In the rows, zero is written as 128.
Named turns come first, each shown by rows before and after it. Which turns, in which order, take the first row of each pair that follows to the second? Write the first one first, as in the answered first pair.
turn K:
[112 115 149 115 111 115 162 130 150]  ->  [121 142 135 111 108 129 164 137 153]
[153 133  90 121 113  81 120 145 122]  ->  [143  72 128 116 125  86 134 130 123]
[133 130 132 124 116 148 147 136 149]  ->  [132 151 114 133 106 122 132 142 138]
turn X:
[118  79 159 172 145 118 101  92  95]  ->  [156 137  88 156 122 132  58 117 101]
[155 127  99 128 126 129  82 127 111]  ->  [131 146 149 156 161 138 133 122  96]
[ 92 160 144 163 140 123 163 138 111]  ->  [105  79 115 129  94  96 112 127 133]
turn M:
[117  68 150 153 168 104  88 124  82]  ->  [113  70 167 157 179 117 107 123  84]
[117  45 142 110 121 144 124 101 147]  ->  [124  51 143 107 131 165 127 101 146]
[125 125 130 132 149 142 116 128 124]  ->  [125 123 119 131 139 127 106 128 125]
Now pairs of rows:
Each pair is two turns apart.
[116  99 144 135 127 104 139 110 131]  ->  [148 119 122 122 152 163 119 118 125]
M then M
[114  78 135 110  67  91 126 129 171]  ->  [104 147 120 155  92  47 118 136 118]
X then K
[130 119  67 120  70  71  78 129 121]  ->  [149 216  71 132 121 155 115 150 112]
K then X
[150 121 114 117 146 160 119 123 121]  ->  [142 114 106 130 140 120 103 119 107]
K then K
[108 119 148 120  97 105 162 127 164]  ->  [123 157 128 116  94 124 158 136 171]
X then M
[106 151  90 134 125  84 105 135 112]  ->  [ 94 167 142 140 162 136 161 134 120]
M then M
[121 164 104 130 103 129 152 128 126]  ->  [112 132 136 126 109 140 175 118 137]
X then K
[138 139  98  89 140 161 109 141 145]  ->  [ 97 123 116 116 115  73 124 130 134]
K then M
[121 137 140 146 149 121 124 126 125]  ->  [118 113 144 136 136 113 123 122 136]
X then M
[117 171 146 147 136 152 154 141 139]  ->  [128 121 138 112 107 165 136 138 170]
X then K
[113  77 151 128 122 101 132 116 126]  ->  [139 174 108 117 115 152 136 144 146]
K then K
[143 113 114  98  81 125 146 133 174]  ->  [140 104 108 106  75  98 136 132 164]
K then K
[152 173 110  92 141 164 148 146 129]  ->  [122  87 133 115 139  74 124 119  91]
K then K
[143  85 156 174 170  96 115 122 109]  ->  [165  68 130 151 157 114  86 124 123]
X then K
[125  99 118 136 118  78 126 113 128]  ->  [146 125 140 129 164 167 152 120 130]
M then M
[151  86 123 116 145 143  76 113 124]  ->  [140  90 148 104 140 171 118 115 158]
M then K
[105 122 132 141 104  75 123 122 127]  ->  [103  99 151 141 118  85 126 115 123]
X then K
[ 82 159 129 126  94  98 129 106 131]  ->  [102 159 103 109  85 115 106 111 140]
K then X
[ 94 114 161 133 148 125 142 120 138]  ->  [126  99 128 110 147 156 101 122 143]
M then X
[139 157 124 146 161 161 126 133 105]  ->  [116 118 147 161 158 117 131 119  93]
M then X
[127 138 129  87 108 175 147 126 143]  ->  [ 92 140 163 126 125 122 170 115 115]
K then X
[136 153 127 123  94  98  93 129 123]  ->  [145 177 126 127 111 123 100 134 117]
K then X
[ 98 145 145 128 144 151 152 120 126]  ->  [118 141  95 120 119 124  94 123 117]
M then M
[166 122 117 121 176 179  79 129  94]  ->  [138 108 158 147 194 150 107 116  73]
K then X
[152 191 109 135 175 198 121 144 107]  ->  [125  61 113 139 134  80  66 111  87]
M then K
[143 125 137 119 128 141 107 122 116]  ->  [126 115 151 125 117 115 122 117 120]
M then M
[133 111 172 130 167 185 157 120 136]  ->  [116  62 180 133 141 130 147 107 138]
K then X
[144  47 152 124 156 119  96 115  96]  ->  [176 178  90 112 141 172  97 153 117]
K then K
[105  72 141 137 138  72  99 106  98]  ->  [121 145 168 123 173 190 168 125 134]
M then K
[108 118 109 113  79  93 138 145 159]  ->  [ 93 138 130 141 103  74 156 142 130]
X then K
[124 176 104 130  99 102 142 132 140]  ->  [106 114 141 125  96  95 159 114 150]
M then X
[150 155 114 146 140 112  92 147  98]  ->  [152 138 117 143 144 113  86 142  94]
K then X
[110 134 140 135 105 112 157 128 150]  ->  [127 100 138 115 108 139 140 125 158]
M then X
[144 108 108 117  97 128 121 122 114]  ->  [143 153 121 128 123 156 149 128 107]
K then X
[132 150 109 131 135 155 136 134 134]  ->  [111 125 126 152 138 108 137 122 114]
K then X
[131 106 133 137  93 111 142 133 144]  ->  [143 118 133 127 104 154 148 136 151]
K then M
[106  97 134 126 114 151 139 153 152]  ->  [123 137  99 127 110 151 117 165 145]
M then K
[122 137 133 122 113 128 148 129 158]  ->  [123 147 132 125 119 131 149 131 152]
K then M
[141 130 102  96  76 143 123 138 183]  ->  [115 178 137 125 103 141 175 139 174]
M then X
[110  71 150 135 138  89 122 115 115]  ->  [127  85 114 132 131  83  88 120 106]
X then K
[111 176 121 117 166 113 117 128 105]  ->  [106 123 157 110 179 130 132 114 110]
K then K
[123 110 126 119 130 100 121 114 120]  ->  [140 143 120 106 134 149 136 124 140]
K then K
[125 111 128 137 111 107 127 107 137]  ->  [125 155 119 144 115 114 136 116 137]
X then M
[143  88 119  93  81 113 112 135 159]  ->  [117  80 177 117 113 112 158 122 144]
X then X
[128 110 153 150 161 132 174 122 138]  ->  [161 153  92 147 159 135 118 138 118]
M then K
[176 155 105 119 135 211 122 158 141]  ->  [150  59 101 123  90  95  76 134 127]
M then K
[143 172 100 108 117 171 135 145 152]  ->  [124 179 124 121 126 161 167 139 149]
X then K
[ 86 196 131 164 115  56 163 137 112]  ->  [ 90  58 184 110 108 115 180 110 165]
X then K
[122 139 133 156 162 117 118 125  92]  ->  [133  86 145 124 154 153 117 117 123]
X then K
[136 157  95 116 132 129 106 144 153]  ->  [102 155 135 142 137  93 147 135 147]
M then X
[ 95 160 106 161  82  78 151 134 132]  ->  [119 154  69 139  68 101 116 140 146]
K then X
[133 170  59 126  75 105 115 144 152]  ->  [100 173 137 141 108 139 202 136 164]
M then M
[128 137 118 110 134 159 108 122 146]  ->  [103 143 149 139 152 131 132 115 123]
K then X
[128 141 142 152 159 153 142 113 108]  ->  [139 157 108 153 143 126 111 119  98]
K then M
[167 132  83  94  64 159 111 143 184]  ->  [116 210 152 173 138 130 186 137 122]
K then X
[128 104 104 148  93  51  72 140  87]  ->  [176 176  76 117 112 169  80 168 115]
K then X
[123 132 109 137 117  74 107 127 123]  ->  [125  92 161 122 155 146 141 114 137]
K then M
[153 150  97 104  93 151 110 134 175]  ->  [102 123 148 134  89  80 149 117 163]
K then M
[104 125 153 149 119  81 153 119 115]  ->  [123 166 147 130 127 147 176 133 144]
K then K
[133 160 116 152 163 125 110 132  90]  ->  [114  96 152 148 160 110 121 117  96]
M then K
[113  89 133 112  94 100 136 119 152]  ->  [130 165 122 113 111 155 158 136 160]
M then K
[135 142 109 128 149 144  79 138  97]  ->  [111 100 136 138 140  97  93 123  95]
K then M
[191 142  83 106 131 169  70 136 136]  ->  [102 103 175 138  98  62 166 112 158]
M then M
[158 130 109 128 143 145 104 128 103]  ->  [135 104 125 138 128  95 111 116 101]
K then M
[132 128 140 134 125 145 155 110 123]  ->  [141 114 133 131 129 151 140 107 119]
M then X
[133 152 133 116 129 145 152 163 140]  ->  [133 140 131 110 119 142 149 164 147]
X then K
[118 139 147 130 157 178 156 118 107]  ->  [102  74 150 126 129 118 133 105 108]
K then X
[146 168 156 134 115 117 143 148 162]  ->  [152 130 171 123 128 145 145 142 166]
X then M
[105 116 157 111 128 128 131 114 129]  ->  [128 124 128 102 131 147  99 120 122]
M then M
[118 155 135 127 141 127 147 127 130]  ->  [125 120 131 105 125 138 138 125 150]
X then K
[161 159  94  96 128 142 100 144 123]  ->  [114 178 141 133 135  90 155 136 111]
M then X
[150 160 139 110 154 193 128 131 171]  ->  [117 179 114 148 110  63 108 130 145]
K then M
[154 162 116 136 142 164 162 143  90]  ->  [130  89 133 147 126  93 143 122  73]
K then X
[138 139 128 151 168 118 115 131  77]  ->  [124  87 148 143 153  99 124 119  91]
X then M
[100 105 140 142 104  63 134 121 127]  ->  [127 161 140 117 116 167 168 142 169]
K then K
[124 146 115 122 121 105 122 134 123]  ->  [130 149 112 120 125 114 116 136 122]
K then X
[128 106 105 118 118 162 118 137 149]  ->  [119 163  98 148 129 136 126 145 121]
X then K
[158 142  98 112 140 164 120 121  82]  ->  [134  71 127 109 118 122 126 102  91]
M then K
[107 152 132 156 154 142 139 108 104]  ->  [101  85 142 134 132 128 134  97 125]
X then M
[152 115  97 103 128 159 111 139 149]  ->  [124 179 119 142 145 134 153 144 131]
M then X
[116 179 109 121 137 205 159 132 154]  ->  [ 80 188  99 160 107  81 147 127 120]
K then M
[123 118 154 129 167 159 148 125 126]  ->  [136 113 137 130 173 159 122 124 111]
M then X
[137  74 149 109 146 171 152 143 141]  ->  [122  87 166 123 147 157 177 141 138]
K then X
